Named moves (each a turn or a mirror), then the moves between two rows, first move first; the first pair answered:
sar (before => after):
[ -6   7   2 -14 -11 -15  11   3  10  -2  -2   5  -8  15   6  -7   1  -4
  -3  12   3  -7  -9  -5  -4   2   1  -7  12  16  -2 -16   4] => [  5  -4   0  13  -7  -3  -7   2  -2 -14   5  13  -9  -9  -8  13 -12  -4
  -8  -8  -6   9  -5  10 -23   8  -8   5   2   6   0  -9   7]
[ 24  -3  -6 -12   0  13   4  18 -18 -13   0 -14   6  -5   3 -26   3 -16
   7 -11 -15   4   3 -14   1  -3  20  -1 -10  15 -19   5   1] => [ 27  -3  -8  -6  -2  17   0  17 -17 -14   0 -13   5  -8   2 -21   2 -16
   6 -14 -15   4   5 -15  -1  -5  18  -1 -12  13 -19   8   1]
[  1   3  -7  29  15  19  -7  -3  -8  13   6   1  14  -8   4 -17  13 -19
  12   4  21  10   5  -6  16   9  -1 -22 -26 -21  -6  -3  22] => [ -1   6 -10  25  15  18  -5  -1  -5  13   5  -2  16  -2   5 -22  14 -16
  12   9  25   5   4 -14  23   9   2 -27 -27 -20  -6  -5  22]
bem (before => after):
[ 17  -2 -24  -7  -3  -9 -27  15  11  11  -4  11  14  31  18 -33  17  22
   8  28  16  -1  -3   6  15  -6  19  -6  12   3 -20   9  -3] => [ 18 -20 -27 -20  -5 -10 -13  21  -4  -7  -6  -3  -2  27   8 -41  10  21
  -5  24  12   4   6  -4  17  -2  20  -6   3  13 -20  18  -1]
[ -1  -7   5   8  -2  12   0  27  -6   1   2 -11   4   2 -19  -9   4  -7
   5   0   6  12  -3 -16  15   0   1 -21  -8  -7  -9   9  24] => [  0   2   9  16   3  13  -9  23   1  12   2 -10   9   4  -9  -8   8  -8
  11   1   9   5  -5 -13  15  -2   0 -20  -6 -10 -13   6  27]
[  3   1  -3  11  -8   1 -13  -3  10   9  -9   1   5   1  18   9   5   7
  18   1   3  -2   7  11  -9  -1  -8 -17  -1  -5  10 -10  -4] => [  6 -19  -5  -5 -10  -4   6   7  -5 -12 -10 -10 -16   1   4   3  -7   6
   4  -2  -2   4  17   2  -5   4  -5 -15 -14   5   9  -3  -4]
[-28  16   0  -5 -13  -6 -12  14   2 -23  -8 -15  18  11   3   7   6 -15
 -11   3  -5   6  -1   5   5 -12   6  14  17 -11   9  -7  -4] => [-28   8   1 -11 -13  -6  -5  20  -3 -26 -10 -18  13  13   0   7   3 -17
 -16   2 -12   6   2   3   5  -9   9  13  14  -5  12  -6  -4]
nez (before => after):
[  5  -1   5  19   6   9  -6  -6   1  -5   7   9   3  -7   1  -4   1  -3
   6  -5   8  -1   3  -3   6   0   6  -2 -12  -2 -13   1   4] => [ 6  1  5 23  3 10 -9 -7  1 -3  7  9  5 -6  5 -4  2 -1  9 -8  8 -2  0  1
  3  1  3  2 -8 -3 -6 -1  3]
[  6  -7 -10  21 -17  -4 -16 -11  -3 -12 -17   3   9 -11  -4  19  -5  11
   1 -21  -9  16  23  17 -18   7 -29 -28  11   7  21  -3  -1] => [  1   0  -9  11 -18 -11 -11 -13   2  -5 -20   2   7  -4   3  16  -1  11
   3 -16  -6  11  19  18 -16   5 -26 -35  18  12  25 -10  -7]
[ 14  -3  -3  11  -4  13 -11   5 -14 -14  -4   6  -5 -20  -9 -10 -13   4
  -6  -5  13   5   4  10   4  14  -6  -5 -22   6   8  20   8] => [ 14   1  -1  19  -7  16 -15   3  -7 -11  -6   8  -4 -19  -7   0 -12   7
  -3  -9  11   5   2  19  -4  15  -7  -6 -12   6  13  17   4]
[ -1   3   2   3  -1  12   0   9  -6   0   4  -4   0  -5  -6   2  -2  -9
 -12   2 -11   5   4 -11  -6 -10   1  16  10  -5  -6   5   3] => [  2   2   3   3   0  13  -3   9  -1   1   5   1   2  -7  -5   4  -4  -9
  -9   0  -9   5   1  -6  -7 -11   2  14  14  -5  -3   1   1]
Sefes (before => after):
[ -7  15   7  -8   9  -4  -2  -2   2  10  -2  12  11  16  -1   1   3  -1
  -4   4   8  -2 -16   3  11   3   2  12  23   0  -6  -8   1] => [  9 -15   1   4   2   2   0   3 -18 -15  -1   4  -9  -8 -13  12 -11   6
  -7 -10  -3  18   6   6  -6  12  -6   7  -4  -1   4   1  -1]
[-16  -3  -7   3   4  10   8  24   3   2 -32  -1  15   9  -5   7  12 -14
   4   4   8   1 -18   8  13  10   3   5   5  -8  13   0   4] => [-13 -17  -9   7   0  11   9  26  -7  -9 -29  -5  11   1 -13  11   3 -11
  -3  -2   1   7 -11  10   9  13   1   6  -7  -7  19   9   4]
[ 16  -2  -5  21  -3  15 -24   0  -8 -13   8   3   2 -28   2  20  -2  -3
   9 -20   3  15   7  12 -17  -3  -6  -4   0   2  12  14  -9] => [ -7  25   3  10   0  13 -25  -8  12  11  12   8  21  -3  16  10  16  -6
  12  -5  12  -4 -12   7   4 -10   1   1  23   3   2   7  -9]
[  5  -4   3   5   3   5  -7   1   5   1   1   1  15 -10   2 -13   5  -2
   8   2   4  -5   6  -9   7   3  -1  -3 -12  -5  -4   2  -1] => [  3  -7   0   3   4   5  -8   1   0   1   3   5  12  -7  -3 -13   5  -5
   3   2   3  -4   3  -9   6   1   2   2 -12  -5  -7   3   2]
Then:
Each pair is 2 to 3 moves apart.
[ 13  -5  -6  25   2   6   2  -1 -14 -33   6 -11  -2 -12 -39   8 -13   5
 -21  -1 -26  19   7  -2  -1  12  -8  22 -22  -5 -22  10  26] => [  4   3  -8  -4   5  -6  23   7  -8 -29  -1 -20   2  13 -24 -27   2   4
 -17  20 -11   0   3 -26  29   6   2   6 -20   4 -30  11  30]  sar then nez
[-15 -16   1  -7  -4  -6   7  10  -9  -6   0   3  -2  -8 -20  -1 -14  -8
 -23 -18  -9   5  -5  -2 -10  -5   9  18  -4   2  -3  17   2] => [-17   2   1 -20  -5 -13   1   8  16  17 -13   3  11   9  15 -16   8  -4
   1   4   6 -16  -9  -2  -1 -11  11  -8  11  10   4   7  -3]  bem then Sefes then sar
[-14  34   3 -13   4  -1 -20  -9  27  19 -16  -5  -3  33  12 -10  12  -3
  -1  11   3 -18 -25 -18  15   4  -6  16  35  27  10 -26   2] => [-21  20  -1 -27   5  -5   0   3  10   3 -14 -13 -12  35   2 -28   6  -5
 -11  12   3 -20 -16 -39  29   4  -1  17  20  31  -1 -15   4]  nez then bem
[  1   7  14   4 -23  -6  13   2   6 -10  -4  11 -27  -5 -11  27  -9   5
 -20 -10 -25  30 -13  19  -7   0 -11  20  16   2  13 -12   3] => [ -1  27  15   9 -19  -2   0  -5  27  10  -7  16 -10   3  11  22   2   6
  -1   4 -12  15 -19  21  -3  -6 -11   5  32   1  20 -24  -1]  sar then Sefes then bem
[ -8  -5   6 -36  -6  -7  22  -1   1  -3  -1 -12 -11  10  -2 -20  -7  -5
 -25   5  -4  -7  -3 -21   7   1   9   2   9   1  -8  11  -5] => [ -9  11   6 -21   0   2   6  -6  14  16  -1  -5  10  11   9 -23   6  -6
 -12  14   7 -18 -10 -18  14  -2   8   2  18  -8 -13   6  -6]  bem then nez
[  5 -24 -26  26  -5  23  -5   9 -25   9  -3   6   8 -17 -20 -11   0   1
  -7   0  21   3  11  -1  33  -3   8   8 -17 -15   2   2  15] => [ -2   2 -21  15  -7  16  -8   3   0  34 -13  10  14   2   1 -15  15   6
   5  16  31 -14   1   0  42 -11  12   0   5 -14  11  -8  10]  bem then nez then sar
[ -7   4  -4 -23  -5 -15  13   6   9   9 -13  -9  -6  15  22 -18  10   3
  12  18  10 -14  -7  -9   3  -7   3 -25   5  13   8  -3  -1] => [  3   1  -2   5 -13  -5 -10  -5  12   9 -10   1 -10  -5  14  20  -3   9
  14  -5  -4   4  -8  18 -30  -5 -11 -13  10   9  23 -10  -6]  sar then nez then nez
